In the rows, 128 means zero.
Rotation paths and how fast each direction turns (degrees each step):
Each turn is a multiple of 5 degrees from 10 to 175, or 0.
Each row of a path follows its step; steps can be skipped.
Path 1:
step 1: [120 101 146 117 102 161 109 123 143 175 84 96 135 104 130 110 137 121 131 117 108 137 139 141 143 129 136 125 154 124 133 99 151 131 113 149 147 152 151 119 97 136 149 170 124 174 107 125 120 138 129 127 125 98 151 105 115 111 146 127 106]
step 2: [135 116 113 115 135 158 107 130 146 145 145 85 136 150 129 154 143 139 128 135 146 115 145 149 163 153 117 145 138 172 177 106 138 173 136 104 132 123 121 131 109 123 110 116 118 114 130 107 139 117 103 155 179 113 121 124 128 117 138 104 140]
step 3: [154 128 94 92 132 146 118 169 146 140 132 81 121 118 67 138 148 137 122 143 137 111 118 88 133 109 106 123 128 118 110 105 108 137 125 150 119 113 154 125 126 131 125 147 146 121 104 133 156 126 128 104 140 111 148 125 93 134 121 144 99]
step 4: [148 106 143 118 127 112 100 132 142 132 151 93 120 125 116 120 169 101 97 102 112 138 123 128 160 135 133 140 127 146 128 130 124 108 114 149 123 127 85 117 82 137 119 138 141 135 113 121 111 78 135 156 125 85 98 117 156 145 118 134 112]
step 5: [143 121 129 110 78 145 118 129 160 156 128 135 144 151 93 141 121 110 129 108 170 143 120 117 149 135 146 148 122 127 110 134 137 146 172 123 140 134 142 109 82 124 136 117 154 140 115 130 172 113 168 152 153 153 141 144 124 113 129 130 130]
step 6: [119 132 115 96 135 130 123 113 138 154 86 89 154 140 120 131 136 148 135 124 141 153 136 97 170 113 166 114 89 136 117 124 111 119 116 152 102 161 114 131 112 146 107 126 154 119 114 152 116 146 108 123 154 125 97 105 125 143 127 92 130]
step 7: [112 119 133 134 110 135 138 121 117 120 110 80 156 109 104 100 114 101 124 106 122 102 139 149 157 166 105 146 125 141 102 101 122 128 120 124 141 138 128 99 114 108 89 141 149 139 145 144 142 99 129 127 153 146 141 103 126 94 95 119 91]
step 8: [141 144 121 122 126 108 113 139 139 136 124 117 120 118 113 160 162 133 144 103 125 137 142 113 164 137 118 136 146 138 107 119 107 146 135 120 139 87 142 105 125 123 98 95 139 122 119 120 175 123 97 134 144 169 73 118 140 171 113 120 153]
step 9: [128 130 131 131 141 111 157 138 125 116 133 115 136 149 113 118 133 107 108 111 104 140 103 82 167 127 136 109 130 117 123 114 111 119 112 126 124 130 135 115 112 135 163 111 191 135 153 166 163 118 153 97 135 123 149 81 124 152 123 143 119]
step 10: [153 117 135 132 131 113 149 92 129 129 130 132 148 134 111 84 123 129 127 115 96 113 134 129 150 181 155 132 105 141 108 143 139 120 139 123 120 125 125 108 142 165 120 121 128 140 119 144 131 103 163 173 161 137 73 130 137 141 117 144 159]
Speeds:
[129 127 134 123 128 135 132 122 125 128 120 132 137 126 136 132 121 136 119 130 136 134 124 135 131 134 140 130 128 120 126 125 122 122 134 138 128 132 131 124 126 141 132 121 123 133 130 127 124 128 128 135 131 128 130 134 127 126 130 127 121]
70
[127 120 131 126 125 123 128 135 131 133 128 129 131 132 129 124 121 121 137 127 127 135 135 132 122 130 138 124 125 127 121 138 130 135 127 125 127 132 126 131 120 137 147 132 127 132 131 123 130 128 132 125 134 128 129 120 133 133 131 128 139]
80
[124 124 133 131 129 125 123 127 124 137 117 131 130 134 130 127 119 133 142 130 126 131 130 123 133 129 122 132 123 125 129 129 124 126 128 115 125 134 131 138 124 130 121 135 135 136 126 125 125 127 119 134 120 132 127 131 126 117 130 122 123]
65
[123 120 131 123 124 135 130 126 131 116 131 138 132 137 118 128 126 130 135 133 124 127 127 136 127 124 126 138 127 129 127 132 129 129 130 127 123 114 131 125 127 128 130 130 119 124 130 141 135 126 124 138 129 125 125 121 126 124 125 122 126]
140
[123 129 123 130 140 130 121 138 121 118 136 121 128 120 123 139 130 127 132 125 130 124 133 128 134 134 125 135 128 131 126 132 122 119 125 127 128 121 131 128 126 139 133 130 132 130 136 120 133 139 127 132 125 130 130 127 130 126 132 134 126]
70
